Each row is where one point has got to under a steady rotation. How many steps took it there?
The counts run from 0 to 762.
[ 14.0  10.9 -22.6  -2.3  -2.2 -10.4  -4.1 -21.9  -8.8  15.7  -5.5  10.4
  35.7  12.8  35.3 -17.5  36.3  -6.7  -0.7   1.5  -6.8  29.0  12.2  28.8
   4.7 -23.5 -11.5   9.1 -12.3  -1.1  16.9 -10.1  24.8  -8.6  10.4  -4.3
 -24.4   3.5  -6.9] -> 487
[ -1.5  14.1  -5.2  12.1  29.0   9.0   4.0 -26.9 -26.6  19.4  -4.7  27.0
  12.4  18.7  19.5  -5.1  39.1   7.1  11.6   5.8 -10.5   9.8   0.3   4.1
  16.1 -23.6  12.0   0.6   7.4   6.8  25.4 -10.9  12.9 -22.2   4.2 -21.5
 -45.8  -8.6 -25.2] -> 156
[-10.0  13.3  13.8  -3.4 -39.7  26.9  10.8   1.6   2.6   6.7  10.6  17.0
  19.2   9.1   2.4 -18.0  36.4  -6.9   1.2 -22.1   8.1  -7.5 -14.8 -12.6
 -11.1 -33.3  -8.1  12.9 -19.4 -14.5 -18.8 -14.2   4.2 -36.3   6.3  13.8
 -14.3 -30.2 -14.9] -> 90
[-14.9  17.2  -3.6   4.8  -2.5  16.6  -1.2  -4.6  -0.9  10.9  -2.3  35.7
  -8.5  17.4   7.3   4.1  18.5   8.1  -7.1 -17.7  12.5 -26.0   3.4 -12.3
  16.6 -18.1  -1.3  34.3   3.9 -18.6  21.2  -0.6  22.7 -23.1   4.0   9.7
 -36.7 -31.0 -10.1] -> 567
[  9.2  11.1 -22.2 -25.4  21.4  10.9  -4.6 -10.1 -15.8  26.7   0.8  10.4
   5.0  23.9  -2.2   6.3 -32.6  10.3  46.9  32.6   0.6  27.3 -10.6 -33.5
   0.1 -21.6   4.8  -3.2 -11.2  18.8   7.2   2.8  -1.8  -3.6   0.3  -1.2
  -1.6   4.3  21.6] -> 545
[  2.9  17.1   4.0  -4.0  17.8  14.6 -10.9  -1.3 -30.2  12.9  15.8  33.8
   5.2  20.9  -4.9   7.2 -15.7   7.2  36.2  31.0  -1.4   1.9 -11.0 -38.1
   3.1 -31.3  -4.1  15.8  -6.0  23.5 -11.5   0.6  -9.0 -13.4  18.4   9.4
 -12.3   5.5  23.3] -> 541
[ 18.2  12.9  -4.4   5.9  -7.8  13.8   2.4  -1.1  26.9  25.4 -19.6  21.6
  27.4  46.2   9.6  11.5  13.7  22.8  14.8  16.7  -3.5   9.8  13.5   3.8
   7.9 -21.5   2.7   8.2  -6.5  15.4   5.1 -18.2  22.9  28.7  15.0  -6.9
 -33.0  -5.6  -4.5] -> 96
[-34.5   3.3  13.0  -2.1 -18.6 -18.9  24.3   1.6 -18.8   0.8  25.0  10.7
   6.7  -7.4   8.9 -10.4  33.6 -11.8  31.7  17.6  11.0 -21.9 -13.2  16.5
 -36.4   1.7  -4.0  11.8  -2.2 -18.9   1.7  10.3   4.6 -13.5   0.5   8.0
 -17.9 -25.8 -13.3] -> 115
[ -4.1  -0.7   6.3  -4.5  11.9 -23.5 -35.5  -3.3 -14.4 -12.5 -13.6   9.4
  29.2  24.5 -13.8  -0.9  -2.7   0.0  29.9  40.3  12.9  19.0  21.1  28.0
 -31.2  -7.5 -10.8 -19.1  15.2  -7.0   9.8   0.6   0.9 -15.1 -11.1 -14.5
  -7.8  -0.3 -18.0] -> 734
[-21.4   6.8 -28.2 -15.2  -6.0   6.8  -8.1 -21.2 -35.0  -1.1  -8.3  18.8
  -2.2  12.9  16.5   6.1   3.7 -38.0   3.3   0.0  20.2 -12.8   9.6 -32.7
  16.3  -1.2 -11.2  11.9  -7.1 -25.6  13.8  20.6  29.6 -25.0  -7.1  19.8
   4.0  -2.8   3.5] -> 284
[ 24.0   8.0  -4.6   8.7  12.9  -7.0 -33.8   2.3  -8.6   0.5 -11.5  17.6
  32.5  33.1   8.7   8.6 -14.5  14.3  17.0  33.2  -7.5  17.2  27.0  -2.2
   6.6 -39.3 -22.4  15.0  -6.4   8.3   3.0 -11.0  14.9   2.0  22.3   7.6
 -16.4   8.4  20.7] -> 605
[ -1.2  -1.0  10.3  13.4 -11.5  16.6 -10.0   5.8 -20.1  -6.8   5.4  17.4
  15.2  36.1 -17.9   8.1 -18.9  14.6  11.4  14.2 -11.2  -7.5  -3.2 -53.8
  17.0 -40.3   6.9  17.7 -20.3  -5.9 -20.3 -11.0  10.2 -16.8  10.3  21.9
 -21.2 -16.8  13.8] -> 719
[ -3.7   6.1  14.3 -30.6 -16.9  10.9 -24.8 -11.4  -0.4  -0.4 -13.5  25.6
   6.3  25.9 -27.5 -12.9  -0.6 -15.9  17.9  14.3  16.5  25.4  -5.2  -7.0
 -24.0 -14.6  -8.7 -27.0  -2.3  -8.7 -26.0   3.4  -1.6 -30.0 -14.6   9.9
  13.4  -3.9 -24.1] -> 81
[ 31.9  17.7 -10.8 -27.5   9.7   5.7 -28.6  -3.7  -1.6  11.8 -14.7   5.5
  28.9  21.9   3.2 -10.3 -16.7  18.8  25.6  21.3   4.4  42.6  10.1  -5.4
 -15.7 -39.5 -10.4 -20.7  -8.0   6.7   9.4 -14.5   1.1  -9.0 -15.8  -8.4
   5.8   5.2   8.3] -> 339
[ 14.4  -4.3 -25.6 -38.1 -17.2  -0.5 -20.5   3.9  -2.4   5.7  -7.9  -9.3
  15.7  29.4   2.0   0.4 -42.4  -6.7  24.4  23.9  17.3  19.2   9.1 -26.5
  -3.2 -14.6 -12.7  -0.4 -17.6  -8.0  -1.2  10.0  18.9   0.9 -12.3  24.8
  14.1  -1.7  29.4] -> 610
[-11.3   5.6   1.0 -22.4 -19.1  -6.8   3.5 -11.2  16.1   3.8  -5.7  22.0
  -4.0  19.0  10.8 -15.7  30.0  -3.9  10.3   1.2  14.3   4.5   4.1  45.4
 -20.3  -1.3   3.8 -12.9   9.5 -24.7  21.1  14.4  21.3 -10.7 -22.9   7.6
 -16.2 -15.9 -32.7] -> 83
[-10.4  -8.8  24.7   1.8  -6.9 -15.2 -25.3  10.3 -10.4 -19.5   7.0  21.5
   7.7  29.7 -31.6   7.6 -34.6   3.2  28.8  35.9  23.2  -6.7   9.0  -7.5
 -14.6 -19.5 -10.2   8.7   2.5 -10.8 -26.9  11.1  -1.4 -26.1   1.9  12.2
 -12.6  -7.7  -0.5] -> 323
[-17.3   0.9   6.3 -10.1 -37.5  -3.4  14.0  -8.2  24.0  20.5  11.2  12.9
  10.2  14.1   2.3 -23.9  41.2  -5.1   7.4 -15.3  13.2   3.0  -4.9  40.5
 -11.8 -21.0  11.1  10.2  -9.1 -17.9   8.0  -5.4  12.5 -17.1  -6.9  -4.4
 -32.1 -27.6 -30.8] -> 87
[ -6.8  -0.4  -5.1  -0.1  18.5 -13.0  21.5 -22.0  -6.2  27.4  25.6  12.9
  -9.5  24.0  15.9 -14.3   5.5   9.8  31.8  19.0  -3.9  17.1 -10.7  17.8
  19.5 -19.8  26.2  27.1  -8.4  18.9  28.7  14.0   7.3  -3.2  12.7  -4.1
 -50.2  -3.8   8.2] -> 689
[-24.0  -1.5   5.1  11.3 -16.4  -6.3  23.7   5.3  -2.6   1.3  22.7  -0.5
   8.7   8.7  -1.6 -19.3  22.1  18.1  12.7  -5.3   4.8 -13.7 -11.6   7.4
 -13.6 -14.5  12.6  10.5 -10.9 -31.6  25.3  -8.4  10.0 -21.9 -14.1  -8.7
 -40.0 -46.0 -18.1] -> 446
[ 12.5   3.7 -31.8 -27.1  10.1  -5.7  -1.4 -22.9  -2.0   8.6  -5.6   9.6
   2.2  34.7  39.5  -2.7  10.4   5.5  20.7  24.4  -4.0  14.1   1.4  19.6
  16.2  -8.2   1.1   4.5  -6.0  -8.7  29.5  21.4  39.4  12.2 -12.4  15.4
 -23.0  -3.8  14.0] -> 71
[ 12.6   1.4 -17.1 -32.1 -30.1  21.5  15.7  -9.9  -5.6  12.7  14.6   1.1
   2.9  26.7  20.0 -15.6  -0.4  -0.4  13.5  -2.8  -7.3   6.0 -22.0 -31.7
  14.7 -27.1   8.4  15.6 -31.5  -3.4  -6.5   7.0  18.4  -7.0  -8.8  39.5
 -10.4 -19.0  24.7] -> 215
[  1.7  26.2 -11.9 -19.7  -8.8  27.1  21.5 -16.5  -8.2   8.8  -5.7   7.3
   2.4  26.5  20.8  -4.5  42.0   8.1  24.2  15.7 -13.8  -8.5 -27.8 -11.9
   5.0 -10.5  14.3   0.6 -10.2 -10.6  11.1   7.5  32.2   8.6 -25.8  25.2
 -23.2 -23.9   6.6] -> 365
[ -8.8  19.1   4.0  10.0  10.2 -18.5  11.8  -5.6  -7.9  24.8  20.4  28.3
   7.0  -4.3  13.1 -12.7  27.8   3.8  14.9  -6.0  11.7  -1.1   8.4  28.7
 -16.0 -23.4  -8.1  31.4  -6.0  10.8  24.0 -10.4  -4.3 -27.8  21.4 -18.8
 -33.2 -12.2 -12.5] -> 269
[-15.0   0.7  -3.1  -6.1 -21.1 -15.4 -17.0   6.7 -16.7  15.9 -15.1  -4.1
  44.9   0.5 -16.4   3.3 -18.3 -26.5  18.8  16.1  31.1  13.5  19.8 -32.4
 -33.1 -11.7 -15.3  -4.1 -16.6  -3.3 -13.6 -14.3 -11.4 -16.9  10.9 -12.4
  14.2  -2.4  -7.6] -> 525
[-17.7  -6.8  13.7  -3.2 -27.9   1.5 -14.2  15.6  17.5   1.4  -1.1  10.6
   2.2  35.6 -29.3  15.0 -49.1   3.6  24.9  10.5  30.1  -9.7   3.1 -39.7
  -8.5 -15.5   9.0   6.6  -5.4 -18.2  -4.6   5.8   5.1 -12.4  -5.3   3.0
 -10.4 -25.8   2.5] -> 174
[ -6.1  23.9 -23.8  -1.9  -2.1  12.0   7.7  -3.4 -19.3   6.9 -14.3   4.5
  16.1  18.8  28.5  16.7  25.4   1.5  17.8  24.6   0.5 -27.4  -1.7 -23.0
   0.7   3.1 -11.5  19.2  -4.4 -18.4  17.1   3.3  33.2  21.1  -3.9  25.2
 -16.1 -15.0  20.4] -> 248
[-22.5  16.2 -12.8  -8.1 -13.2  -7.2  -5.5 -11.6 -17.2  -1.5 -15.8   4.1
   9.8  21.6  19.6  13.7  28.2 -22.4  18.6  35.8  16.9 -24.5   3.8   0.6
 -16.3  22.6  -9.3  -1.6   6.2 -30.1   9.7  20.0  36.3  21.5 -16.5  15.5
 -11.2 -14.4  -3.4] -> 107
[-17.1  -7.1   6.3   5.1  -9.0 -21.6 -35.4  -6.9  -3.4   7.9 -15.4  27.1
  24.4  20.3 -28.2  -2.7 -11.5 -18.2   1.8  10.0  23.8  26.9  32.5  -1.7
   4.5 -21.4  -2.1 -13.0   8.0  -0.4  -2.0  -5.8  -0.9 -34.2   7.8 -21.3
 -14.1  -2.7 -42.9] -> 706
[ 13.5   6.8  -1.2 -28.0   0.0  13.8 -24.8 -21.8 -19.3  10.5 -30.7  13.6
  17.5  36.4 -16.0   1.9  -1.6 -11.9  25.0  33.3  -3.7  36.2  -0.4 -19.0
   3.2 -18.1  -1.2 -31.6  -1.9   5.6 -21.9  -1.0  11.5  -2.0 -16.6   7.6
   0.8  10.4  -8.5] -> 222
[-13.3  10.7 -19.2 -27.6  -6.3  11.9 -10.3 -19.6 -38.1  15.7  -6.9  -0.9
  23.4  -4.3  10.6 -14.5   8.8 -24.4   6.0 -11.0   2.7  22.2  -5.8 -48.5
  -2.0 -20.8  -0.2 -15.2 -18.9  -5.5   9.5  -4.8   6.8 -38.0 -12.8   0.2
   5.0  -9.1 -10.5] -> 13
[-20.9  30.7   3.4  -5.8   4.5  -2.9  -3.5  -9.8  -2.2  19.2  12.5  41.1
 -14.5   5.9  13.8  -2.2  24.9  -1.7   8.0  -8.2  29.3 -15.9   5.9  25.4
 -21.9 -14.6  -7.7  23.3  14.5 -14.8  31.9   2.5   0.1 -30.3   4.1 -13.3
 -29.5 -21.7 -25.6] -> 414
[ 12.7   8.4  13.4 -10.0   2.3  21.3  -7.6 -13.3  -3.8  16.1  -7.0  33.5
  10.9  52.5 -11.9   6.1   4.7   9.8  27.0  38.5 -13.1  19.0 -12.3 -14.9
  14.0 -29.8  10.3  -7.2   4.4  25.6 -26.7  -2.4  12.7   9.2   5.9   6.1
 -27.5   6.7  -1.2] -> 363
